128 stands for zero in the data rows.
Here is a table of points, one per row:
[112, 91, 110, 100, 98, 119, 89, 120, 110, 165, 136, 107, 148, 78, 65, 134, 112, 164, 145, 160, 104, 136, 111, 179, 117, 93, 117, 138, 96, 147, 109, 109]
[129, 139, 89, 105, 159, 112, 122, 150, 101, 99, 142, 141, 144, 213, 73, 149, 128, 53, 144, 86, 90, 102, 175, 136, 77, 127, 119, 112, 162, 134, 114, 104]
[83, 137, 134, 127, 101, 170, 98, 138, 131, 175, 106, 149, 95, 120, 162, 146, 78, 83, 81, 169, 147, 140, 151, 124, 190, 110, 139, 118, 130, 106, 81, 101]
[132, 127, 108, 159, 144, 133, 96, 181, 74, 105, 106, 141, 111, 162, 195, 132, 122, 92, 103, 85, 80, 136, 85, 147, 117, 158, 216, 141, 126, 148, 159, 124]
[136, 185, 129, 105, 132, 158, 156, 124, 179, 101, 134, 105, 148, 131, 139, 107, 124, 136, 86, 72, 146, 132, 130, 166, 147, 153, 176, 104, 120, 111, 105, 157]
[130, 93, 157, 142, 144, 126, 176, 99, 167, 138, 60, 126, 69, 115, 117, 164, 177, 90, 188, 121, 53, 108, 91, 118, 143, 153, 141, 134, 109, 137, 183, 149]
[71, 110, 172, 173, 124, 127, 112, 170, 101, 94, 154, 102, 125, 120, 143, 122, 150, 99, 90, 178, 150, 112, 112, 110, 136, 86, 106, 142, 157, 143, 186, 142]
[72, 119, 60, 154, 63, 119, 152, 187, 188, 116, 113, 153, 141, 97, 143, 163, 118, 163, 171, 78, 151, 86, 149, 125, 119, 114, 179, 157, 144, 152, 180, 45]
[173, 183, 144, 154, 116, 122, 169, 135, 58, 112, 171, 68, 52, 59, 130, 163, 170, 118, 129, 74, 192, 127, 152, 139, 116, 123, 105, 104, 138, 79, 125, 121]
[157, 110, 103, 109, 70, 89, 106, 79, 139, 109, 101, 100, 146, 141, 151, 131, 161, 146, 124, 85, 90, 142, 163, 124, 207, 167, 78, 159, 120, 127, 120, 111]
[137, 116, 138, 74, 164, 164, 71, 80, 112, 115, 112, 127, 199, 117, 184, 151, 141, 105, 130, 131, 111, 93, 121, 71, 152, 159, 137, 160, 107, 116, 147, 154]
[175, 158, 111, 151, 134, 85, 82, 120, 100, 107, 89, 163, 207, 118, 144, 110, 129, 112, 140, 145, 127, 159, 92, 200, 117, 92, 117, 134, 83, 96, 139, 155]
[157, 134, 83, 122, 134, 133, 202, 121, 126, 90, 165, 179, 138, 160, 93, 100, 153, 102, 125, 176, 153, 68, 103, 77, 120, 103, 94, 143, 68, 132, 151, 132]
[156, 122, 142, 135, 127, 108, 138, 115, 130, 57, 54, 107, 131, 52, 119, 77, 79, 84, 195, 132, 105, 89, 150, 143, 94, 123, 145, 103, 147, 155, 108, 143]
[150, 122, 174, 100, 137, 97, 80, 79, 169, 152, 121, 114, 45, 158, 87, 162, 114, 160, 146, 174, 122, 132, 112, 164, 164, 86, 177, 167, 172, 117, 135, 129]
[62, 161, 90, 130, 112, 113, 171, 104, 140, 146, 158, 94, 113, 94, 149, 115, 163, 95, 111, 176, 106, 145, 113, 154, 135, 164, 186, 161, 95, 189, 53, 150]
[73, 124, 110, 190, 117, 101, 127, 107, 107, 112, 93, 112, 97, 148, 124, 105, 72, 143, 165, 81, 123, 109, 75, 87, 135, 124, 98, 142, 100, 118, 60, 121]
[93, 106, 126, 106, 122, 70, 130, 135, 143, 92, 197, 128, 140, 97, 184, 156, 118, 137, 146, 116, 135, 156, 185, 160, 118, 90, 105, 111, 83, 171, 140, 142]
[94, 82, 62, 192, 128, 206, 62, 99, 111, 137, 139, 140, 139, 98, 67, 128, 114, 143, 124, 116, 121, 143, 153, 128, 126, 159, 139, 121, 127, 116, 140, 164]
[121, 66, 182, 109, 51, 93, 116, 160, 144, 105, 144, 174, 131, 131, 110, 164, 136, 124, 153, 97, 148, 181, 67, 122, 130, 118, 171, 72, 121, 110, 51, 173]
[129, 54, 82, 127, 217, 135, 182, 137, 157, 190, 98, 73, 137, 158, 113, 126, 61, 124, 76, 116, 144, 114, 119, 212, 181, 100, 134, 121, 123, 158, 98, 134]
[86, 217, 146, 136, 108, 125, 131, 104, 101, 197, 80, 159, 151, 170, 132, 161, 106, 124, 169, 91, 175, 111, 165, 103, 124, 177, 124, 138, 62, 140, 146, 140]
[116, 175, 141, 168, 161, 148, 107, 112, 130, 148, 149, 126, 121, 178, 137, 130, 201, 124, 84, 129, 146, 161, 148, 141, 114, 131, 163, 171, 154, 185, 124, 101]
[153, 138, 161, 151, 167, 120, 179, 151, 145, 121, 159, 87, 184, 137, 152, 159, 62, 123, 174, 154, 131, 141, 142, 97, 114, 130, 137, 213, 177, 59, 121, 139]
[155, 76, 95, 88, 119, 197, 153, 102, 123, 139, 83, 119, 155, 166, 171, 207, 136, 175, 150, 117, 93, 136, 128, 121, 137, 90, 88, 147, 130, 110, 112, 165]
[161, 132, 100, 162, 142, 136, 162, 118, 125, 139, 107, 133, 158, 101, 145, 157, 156, 173, 141, 127, 154, 142, 107, 101, 96, 82, 147, 132, 56, 167, 91, 108]
[140, 169, 130, 82, 151, 94, 142, 89, 81, 199, 153, 116, 158, 120, 93, 107, 136, 115, 155, 103, 161, 133, 104, 125, 97, 140, 186, 133, 95, 135, 181, 131]
[104, 144, 115, 72, 142, 156, 144, 142, 84, 125, 149, 174, 151, 107, 100, 112, 122, 120, 116, 111, 77, 213, 130, 133, 183, 119, 129, 137, 105, 66, 155, 107]
[108, 99, 127, 72, 145, 161, 142, 111, 116, 110, 116, 151, 135, 119, 158, 144, 130, 143, 153, 140, 179, 100, 109, 163, 77, 165, 95, 110, 186, 158, 115, 113]
[133, 146, 178, 126, 113, 134, 106, 122, 226, 129, 114, 90, 134, 165, 114, 149, 155, 70, 82, 123, 134, 112, 156, 110, 110, 138, 125, 105, 55, 89, 115, 82]
[87, 113, 132, 150, 130, 112, 129, 155, 124, 157, 100, 152, 117, 124, 122, 131, 145, 181, 117, 130, 139, 128, 136, 140, 106, 131, 107, 102, 106, 38, 138, 116]
[154, 99, 147, 110, 82, 142, 139, 106, 81, 118, 122, 87, 142, 114, 124, 144, 55, 121, 55, 117, 137, 70, 101, 136, 117, 95, 190, 95, 106, 106, 124, 159]
[174, 141, 81, 108, 117, 129, 85, 159, 146, 135, 130, 79, 56, 121, 156, 144, 96, 149, 145, 200, 123, 77, 159, 139, 128, 127, 154, 133, 65, 84, 134, 184]
[130, 85, 166, 149, 124, 154, 139, 135, 108, 134, 97, 136, 149, 117, 115, 111, 146, 91, 157, 128, 166, 169, 184, 199, 149, 112, 153, 103, 85, 143, 172, 113]
[184, 132, 113, 157, 130, 159, 117, 218, 131, 151, 84, 149, 146, 114, 130, 140, 164, 135, 153, 157, 128, 159, 101, 114, 141, 153, 140, 81, 152, 160, 113, 125]
[153, 100, 127, 149, 150, 95, 56, 101, 117, 148, 102, 105, 142, 142, 165, 87, 159, 164, 99, 103, 117, 148, 122, 74, 75, 63, 152, 96, 140, 137, 116, 99]
[109, 127, 83, 102, 116, 129, 135, 55, 138, 83, 87, 131, 88, 207, 142, 96, 135, 98, 131, 159, 205, 128, 104, 148, 138, 72, 178, 112, 123, 88, 133, 108]
[164, 87, 94, 95, 126, 104, 158, 148, 110, 140, 97, 114, 88, 143, 174, 90, 91, 102, 92, 133, 115, 202, 81, 129, 62, 199, 70, 145, 94, 92, 154, 76]
[119, 118, 123, 108, 111, 118, 125, 120, 145, 156, 144, 173, 97, 92, 150, 68, 105, 185, 90, 89, 65, 46, 121, 118, 161, 103, 135, 143, 157, 128, 150, 139]
[95, 134, 148, 130, 125, 145, 103, 123, 139, 133, 197, 143, 98, 181, 150, 109, 160, 139, 168, 112, 74, 99, 139, 189, 68, 115, 108, 77, 109, 108, 151, 151]
[101, 132, 138, 142, 189, 112, 118, 128, 200, 116, 97, 88, 113, 111, 147, 107, 123, 145, 71, 96, 138, 174, 115, 83, 139, 131, 128, 70, 110, 133, 162, 188]
[111, 167, 134, 75, 154, 90, 110, 127, 101, 144, 133, 90, 162, 107, 89, 154, 143, 115, 151, 115, 140, 118, 77, 96, 195, 97, 121, 55, 151, 167, 145, 69]
[162, 158, 147, 132, 104, 167, 183, 178, 88, 143, 135, 67, 122, 168, 113, 92, 150, 112, 187, 86, 143, 138, 117, 80, 165, 116, 114, 115, 112, 172, 85, 119]
[178, 174, 119, 138, 142, 114, 125, 121, 152, 155, 124, 211, 115, 79, 135, 154, 106, 83, 98, 109, 104, 133, 182, 76, 120, 110, 93, 123, 172, 140, 130, 151]
[186, 114, 121, 141, 152, 132, 91, 150, 137, 94, 156, 145, 120, 148, 142, 82, 147, 130, 150, 59, 197, 106, 154, 166, 170, 160, 95, 154, 110, 134, 106, 138]
[134, 171, 180, 113, 80, 136, 116, 156, 145, 140, 91, 112, 153, 173, 98, 78, 114, 200, 92, 163, 142, 161, 150, 126, 125, 83, 115, 141, 113, 185, 152, 169]
[164, 114, 139, 149, 59, 146, 119, 119, 179, 135, 136, 100, 175, 106, 116, 110, 133, 90, 117, 135, 140, 142, 96, 140, 90, 169, 113, 158, 178, 148, 159, 143]
[122, 140, 141, 131, 93, 96, 163, 124, 78, 123, 98, 146, 139, 180, 112, 113, 168, 180, 90, 141, 96, 97, 138, 156, 113, 167, 114, 125, 158, 102, 99, 187]
[74, 182, 150, 90, 185, 169, 114, 185, 153, 93, 98, 135, 115, 75, 99, 99, 128, 152, 151, 114, 133, 109, 108, 132, 96, 95, 140, 196, 102, 110, 103, 113]
[84, 129, 140, 118, 125, 108, 125, 128, 120, 131, 116, 80, 157, 125, 155, 58, 115, 162, 176, 137, 101, 167, 226, 113, 100, 111, 172, 125, 151, 102, 104, 125]
[139, 168, 129, 128, 104, 182, 90, 84, 144, 129, 133, 147, 121, 103, 188, 111, 144, 134, 154, 182, 117, 105, 89, 164, 164, 137, 97, 109, 135, 97, 66, 79]
[167, 136, 111, 75, 129, 99, 110, 147, 111, 91, 77, 168, 87, 133, 83, 177, 138, 138, 66, 173, 142, 114, 174, 110, 111, 170, 158, 122, 101, 155, 103, 120]
[116, 162, 160, 174, 142, 89, 113, 140, 106, 112, 148, 107, 140, 133, 147, 190, 94, 139, 136, 110, 117, 110, 86, 147, 132, 172, 125, 127, 113, 141, 107, 102]
[113, 122, 121, 80, 175, 143, 73, 158, 103, 146, 85, 103, 96, 129, 138, 107, 117, 60, 126, 157, 153, 106, 163, 111, 86, 89, 110, 128, 90, 180, 103, 135]
[129, 167, 123, 149, 122, 165, 159, 70, 118, 39, 121, 134, 57, 123, 91, 158, 69, 140, 124, 145, 125, 154, 154, 126, 144, 120, 120, 102, 132, 172, 136, 119]
[157, 130, 182, 111, 113, 154, 121, 91, 147, 146, 134, 157, 78, 121, 119, 132, 96, 140, 108, 66, 104, 133, 94, 144, 81, 100, 114, 182, 107, 153, 136, 125]
[138, 56, 192, 137, 211, 143, 141, 106, 129, 113, 180, 165, 123, 115, 149, 132, 120, 183, 131, 150, 107, 90, 173, 129, 133, 196, 170, 110, 94, 156, 113, 82]
These points spread out most along one direction. For each point below, how far along it does it lie, from 0 to 99? 50 is the average, and the first point above lies past it. One standard deviation of the points above along it is 16.
[137, 116, 138, 74, 164, 164, 71, 80, 112, 115, 112, 127, 199, 117, 184, 151, 141, 105, 130, 131, 111, 93, 121, 71, 152, 159, 137, 160, 107, 116, 147, 154] 55
[156, 122, 142, 135, 127, 108, 138, 115, 130, 57, 54, 107, 131, 52, 119, 77, 79, 84, 195, 132, 105, 89, 150, 143, 94, 123, 145, 103, 147, 155, 108, 143] 50
[129, 139, 89, 105, 159, 112, 122, 150, 101, 99, 142, 141, 144, 213, 73, 149, 128, 53, 144, 86, 90, 102, 175, 136, 77, 127, 119, 112, 162, 134, 114, 104] 25
[136, 185, 129, 105, 132, 158, 156, 124, 179, 101, 134, 105, 148, 131, 139, 107, 124, 136, 86, 72, 146, 132, 130, 166, 147, 153, 176, 104, 120, 111, 105, 157] 48
[86, 217, 146, 136, 108, 125, 131, 104, 101, 197, 80, 159, 151, 170, 132, 161, 106, 124, 169, 91, 175, 111, 165, 103, 124, 177, 124, 138, 62, 140, 146, 140] 19
[74, 182, 150, 90, 185, 169, 114, 185, 153, 93, 98, 135, 115, 75, 99, 99, 128, 152, 151, 114, 133, 109, 108, 132, 96, 95, 140, 196, 102, 110, 103, 113] 47
[119, 118, 123, 108, 111, 118, 125, 120, 145, 156, 144, 173, 97, 92, 150, 68, 105, 185, 90, 89, 65, 46, 121, 118, 161, 103, 135, 143, 157, 128, 150, 139] 79
[109, 127, 83, 102, 116, 129, 135, 55, 138, 83, 87, 131, 88, 207, 142, 96, 135, 98, 131, 159, 205, 128, 104, 148, 138, 72, 178, 112, 123, 88, 133, 108] 64
[94, 82, 62, 192, 128, 206, 62, 99, 111, 137, 139, 140, 139, 98, 67, 128, 114, 143, 124, 116, 121, 143, 153, 128, 126, 159, 139, 121, 127, 116, 140, 164] 64
[83, 137, 134, 127, 101, 170, 98, 138, 131, 175, 106, 149, 95, 120, 162, 146, 78, 83, 81, 169, 147, 140, 151, 124, 190, 110, 139, 118, 130, 106, 81, 101] 72
[122, 140, 141, 131, 93, 96, 163, 124, 78, 123, 98, 146, 139, 180, 112, 113, 168, 180, 90, 141, 96, 97, 138, 156, 113, 167, 114, 125, 158, 102, 99, 187] 54
[186, 114, 121, 141, 152, 132, 91, 150, 137, 94, 156, 145, 120, 148, 142, 82, 147, 130, 150, 59, 197, 106, 154, 166, 170, 160, 95, 154, 110, 134, 106, 138] 35
[134, 171, 180, 113, 80, 136, 116, 156, 145, 140, 91, 112, 153, 173, 98, 78, 114, 200, 92, 163, 142, 161, 150, 126, 125, 83, 115, 141, 113, 185, 152, 169] 56
